rotation steps, each row followed by its count of steps
The counts run from 0 to 351.
[ -4  -8 -12  21 -22 -12   2 -22  -4   2  20  -9 -14  -5  12  30  -4  19
 -42   7  26 -13  10  32  -3  -6  -8  -3   0 -11  24 -10 -13  -5   8 -21
 -30  34  11 -36 -13 -10  32  -3  -7   6  -8 -26  18   4  20  -5 -19 -24
  20  34  35 -17  -5]  234
[ 18  -2 -17  29  -5 -22  23 -22  -3  14   5  -2   7   0 -15  27   0  22
 -44  16  12 -10  18  26   7  -3   9   2  10   2  29 -21   3  -5  15  -8
 -47  16  10 -35  -9  -3  21   9  -7   6   2 -20  25  25  15 -11  -5 -21
   9  45  36 -17  13]  200
[  9  14   0  28  -3 -25  14 -11  -1  22  18  13 -12 -33  -7  14   7  22
 -40  28  17  19  -3  32 -13 -16   6  11  -8   6  32 -21  -4 -23  -7 -21
 -25  22  11 -34   6  -7  21  12  -6   1   0  -1  34  33   1   5 -12 -30
   7  23  27 -10  10]  278
[  5  -6  -4  35 -20  -4   1 -20  -3 -13 -19  -9 -17 -12   6  19  -3  36
 -20  15   6 -22  -1  29 -14   0  -9  11  14 -12  24  -6 -10   5  11 -38
 -14  51   7 -44   4  14  27  -2 -20  16   3 -16  23   7  -9   3 -27 -18
   4  28  41   3   0]  71
[ 13   5  -7  18 -26 -16  -2 -15 -11  -5 -11   2  -5 -12 -17  43   0  49
 -37  15   4 -10   5  33   6  -6  -9   8  10  -1  14   1 -11  -2   9 -35
 -22  36  -9 -48   7   6  24   6 -17   2   5 -15  16  24  -2  -7 -19 -20
  -1  33  31  -1   8]  211
[ 15  -9  -8  27 -16 -15   6 -26   8   6   8 -22  -6 -20  -5  -2  -3  10
 -36   4  23   2 -12  25   4  -9   3  -6   1 -11  34 -29 -14   0   1 -22
 -38  13  39 -34  -7   1  19  16  -4  19 -14  -9  26   7  -3  -9 -12 -24
  26  38  29 -31   5]  13
[ 14   3   5  18 -20 -20   2 -28   5  -5   1 -21 -13 -29  -5   9  17  17
 -16  30  20  -2 -21  14   0   7  20   0   4  13  33 -12 -29  -4 -11 -44
 -39  41  16 -34  -2  17  14   2   4  21   6 -16  20  18  -5  -5 -22 -27
  12  21  33  -3   7]  297
[  9  -3  -6  27 -11 -13  -2 -37  13 -10   5 -31   1 -20  -9  25 -10  31
 -18  25  16 -13 -22  22 -18  -8   6   0  -1   7  21 -24 -16   4  -2 -27
 -15  40  29 -36  -2   5  18  27  -7  32  -4  -7   9  -5   0  -2 -21 -32
  23  22  27 -12   4]  151
[ 24   2 -16  23 -20 -21   7 -12   3   7   7 -13 -11 -22  -2   8  -4  18
 -35  -4  14   4 -20  28  11  -7   3  -2   4  -2  23 -27  -4   7   0 -25
 -31  16  36 -39  -4  13  29  23  -8  15 -20 -12  34  12  -7  -5 -13 -29
  17  38  24 -31   4]  15
[ 29 -11  -6  30 -20  -9   5  -8   9  -1   0 -17 -14 -23 -13  -3  -3  27
 -40  15  13  -6  -6  44   0  -3 -12  -8  -3 -16  41 -27  -9  -3   3 -18
 -29  28  18 -34  11  10  26   8 -16  10 -10   9  26   8 -13 -17  -7 -32
  18  43  23 -17  11]  315
[  8   8  13  27   1  -5   2 -32  26  12  10 -27  -6 -34 -10   6   7  21
 -34  16  22   7 -17  23 -13  -9  17  11   3  12  37 -23 -21   7  -5 -38
 -12  24  29 -36   5  17  16  11  -3  21  -5 -11   5  13 -12   1 -25 -26
  -3  12  34  -8   3]  2
[ 20  -5   0  11 -27 -16   1 -18  20  -4   8 -24  -6 -17  -5  25  -8  33
 -20  13  12  -8 -19  21  -2   7  13  -7   3   7  18 -25 -13  16  -2 -26
 -24  33  33 -40  -5  13  21  26   2  29 -11 -15  14  -2   0 -12 -20 -28
  28  28  28  -9   5]  155
[ 11   6   7  17 -21 -21  22  -2   1  26  29   3 -11 -39  -5   6  14  28
 -38  18  13  22  -1  25   1   5  17   2  -3   1  31 -24 -14 -11  -8 -26
 -36  20  24 -34  -7  -8  14   8   2   2  -3 -11  25  35  11 -15 -21 -25
  13  22  29 -17   2]  273
[ -8   8   1  30   0 -10   9 -31  10   8   6 -10  -3 -11  -1  38   3  20
 -33  17  25 -15   3  25 -15  -9  19  16  10  15  28  -7 -15   7   9 -30
 -21  36   6 -39  -8   8  22  -2  -5   8   9 -29   7  14  12   7 -26 -22
  -6  19  49   3   1]  223
[ 21   9 -10  42 -13 -10  22 -15   1  11   7  -1 -11 -37 -10   9   5  32
 -23  22   7  15  -5  33 -17 -20  -1  13   0  -2  29 -23 -12  -9  -9 -25
 -25  25  16 -35   9   1  16  16 -25  16   3   7  27  27 -11   1 -12 -37
 -13  21  16 -13   4]  283
[  9 -10 -12  28 -18 -19  10 -19 -14   9  -4  -4  -4  -8 -12   8 -11  27
 -52  11   9   3   1  29   4   8   0   3   9 -23  20 -23  -5   0  10 -21
 -26  29  29 -29  -2   5   7  14  -3   1 -12  -9  36  13   4 -14 -13 -13
  45  40  41 -18  11]  345
[ -3  -2 -10  13 -23  -6   3 -17  -4   8  19   1 -17 -12   4  34  -6  27
 -53   6  22  -7   0  42  -6  -9  -2   5  -4 -11  13 -10 -15  -4   2 -22
 -11  33  19 -42  -6  -8  37   6  -7  -1 -14 -25  23  -1  11  -6 -23 -28
  15  32  29 -20  -5]  236
[  1  -1   5  25 -10  -1  -1 -36  -2   2  -1  -9   4 -11 -25  27   8  43
 -50  20  11  -4   9  28   0  -3   6  13  13  -5  22   0 -33  -5   4 -40
  -8  42  -2 -44   8  10   6  -2 -15   4  14 -15   4  17   1 -10 -27 -15
  -7  21  38  -1   6]  216
[  6  -4  14  14 -21  -7  -1   3   5  20  24  -2 -18 -26   7  20   6  38
 -51  11  14   2  17  35   1   1 -13  -2  -3  -5  34  -5 -12  -5   7 -28
 -20  34   2 -40   3 -10  33   1 -10  -1  -2 -17  15  29   5  -7 -29 -17
   6  29  37  -7  -1]  243
[  8   6  13  34  -6 -13  27 -17   7  20  10 -11  -6 -30   1  10   5  37
 -14  24   1  12   2   9 -27   6  17  14  13   4  25 -24  -9   5   4 -32
 -17  36  21 -37 -10  -1   5  16  -8  24  11  -9  14  30   8   1 -35 -14
   7   9  45   3   2]  112
[ 18   0  -1  17 -18 -20 -12 -13 -12  11   1  -6  -6 -19 -12  -2   8  18
 -56  13  16  10  -7  26  17  -6  -4  -1  -2  -6  29 -13 -19 -14   0 -34
 -23  20  22 -36  13   7  15  15  -3  -1 -10  -6  31  26  -8  -9 -10 -19
  30  36  27 -18  17]  21
[ 15   7   1  19 -11 -24   4 -28   6  16  -2 -18   7 -12 -17  28   0  29
 -38   6  10  -3  -2  10   7   6  24   6  16  13  17 -15  -7  14  13 -37
 -31  23  19 -40 -12  20  14  20   4  15  -1 -28  13  25   9  -4 -28 -11
  18  25  49   2  15]  189
[ 18   4   7  30  -1  -5   1 -30  25  14   8 -28  -5 -30  -3   1  10  16
 -31  16  18   2 -14  12  -7 -11  14   8   1   9  37 -19 -26   9  -3 -37
 -22  21  29 -41   3  15  14  11  -4  27  -3 -15   9  11 -14   1 -29 -26
  -7  19  37 -14  -1]  3
[ 16   1   5  29 -28 -11   9   0 -13  13   3  -4 -16 -23   7   8   2  52
 -31  15  -9   8  10  17  -9   3 -18   6  10 -19  16  -9 -13  -5   2 -40
  -8  42  17 -45   2  -3  18  16 -21  17   5  -3  26  27  -9  -5 -33 -14
   7  22  30  -6  -3]  101
[ 26   4   8  25 -11 -18   3  -5   1  17  -2  -6  -5 -25 -16  -5  11  33
 -49  10   7  15  -1  28  10   3   0   4   4  -4  38 -16 -12  -2   5 -34
 -30  18   8 -32  15  13  14   7 -11   0   0  -2  25  41 -14 -10 -21 -17
   6  29  36  -3  19]  26
[ -9  -5  -3  42 -12 -10   8 -45  -7  10   8 -26  -8 -18   5   9   1  23
 -21   8  18  11  -4  14 -17 -23  -8   6   6 -10  29 -15 -30  -6   2 -38
 -18  29  30 -36  -8 -14  13  10 -14  25  -2 -11  20  14   5   7 -30 -14
  11  17  34 -17  -4]  259
[  8   4  -6  27   3 -20  11 -35   1  19   8  -1  17  -1 -25  26   3  21
 -53  22  17  -2   2  14   3   1  29  15  11   3  14 -18 -16   3   8 -20
 -20  15  30 -42  -9  11   7  16   8   8   5 -27  19  14   8  -8 -19 -21
  16  32  42 -21   9]  194
[  9   5  11  38  -5   3  10 -23   6  23  16  -9  -9 -28   2   5   9  34
 -44  17  11   9  13  21 -13 -16  -9  14   3  -8  36  -7 -24  -4   1 -35
  -6  23  13 -45   7  -6  19   5 -18  14   9 -10  13  22  -7   4 -33 -16
 -21  18  34 -12  -7]  250
[ 24   1   7  37  -7  -6  10 -27  21   4   5 -26   3 -22  -8   9   5  38
 -12  37   4 -15   1  19 -21  -5   2   1  -2   7  35 -20 -13  -2  -3 -28
 -23  36  12 -36   8   3  15  17 -16  35  12   4   7  14 -12  -2 -19 -30
  -3  23  26  -1   4]  144
[ -8 -16  10  24 -18   0   5 -30   5   0  -2 -20 -14 -18   3   9   0  31
 -38  12  12  -6   0  27 -13  12   6  13  11 -16  25 -12 -24   9   9 -38
 -14  50  22 -35  -9  12   9  -7  -3  10   0 -16  10   3   1 -10 -35  -5
  24  16  53   1  -8]  77
[ 10  -5 -19  29 -13 -15  12 -24  -7   3  -3   1   5  -5 -27  29 -12  38
 -51   9  11  -1  14  46  -2  -9  -7   4   9 -14  21 -17  -4  -9  13 -13
 -28  27   7 -35   2  -3  16  10 -18  -6  -4   0  21  18  12 -13  -6 -23
  15  39  29 -13  11]  205
[ 31   4  -1  29   2 -15  -8 -15  11  22  10 -15   5 -12 -14  11   2  26
 -57  32  11 -10   9  21   1 -11  -5  -4  -2   4  41 -15   0  -7   9 -14
 -19  17  12 -35  19   0  29  25  -8  17   3   0  20  25  -6  -1 -10 -25
  16  43  29 -13  21]  170
[  1   5 -15  35 -11 -23   7 -43 -11 -11 -21 -13  -2  -7 -10  16  -6  15
 -23  14  15  -6 -16  21  -6 -10  12  15  15   3  21 -16 -11   1   6 -34
 -33  34  21 -35   0  21  12   7  -9  16   0 -17  36  11  -6   8 -14 -20
  20  28  40  -8  15]  41
[  2   7   8  22 -22 -16   1  -5  -9  16  -1  -4 -17 -30   3  15  -1  45
 -27  20  -1  13   1  14 -18   1 -10  12   8  -6  16  -7  -7   0   4 -42
  -7  45   9 -43   9  -2  21  18 -15  12   6  -7  26  33   0   3 -37  -9
  13  15  40  10   7]  104
[ 18   1   0  25 -15 -14  -7 -35  -1   6  -9 -27  10 -10 -23  17   1  39
 -35   6   5   0  -8   5  12   5   8   5  20   2  17 -11 -25  11  11 -43
 -23  25  22 -47  -7  18   3  18  -5  20   4 -21  10  18  -4  -9 -26 -12
  10  23  41  -9   8]  186
[ 13  -4 -11  32 -26 -19  33 -18  -3   7  14  -4  -4 -19  -1  21  -2  31
 -12  30   8   1  -4  15 -19   1  11   4   5  -5  12 -28  -9  -8  -7 -21
 -28  33  35 -40 -15 -10  11  21  -4  30   4  -7  31   5  11 -12 -19 -30
  15  26  27 -22 -10]  122
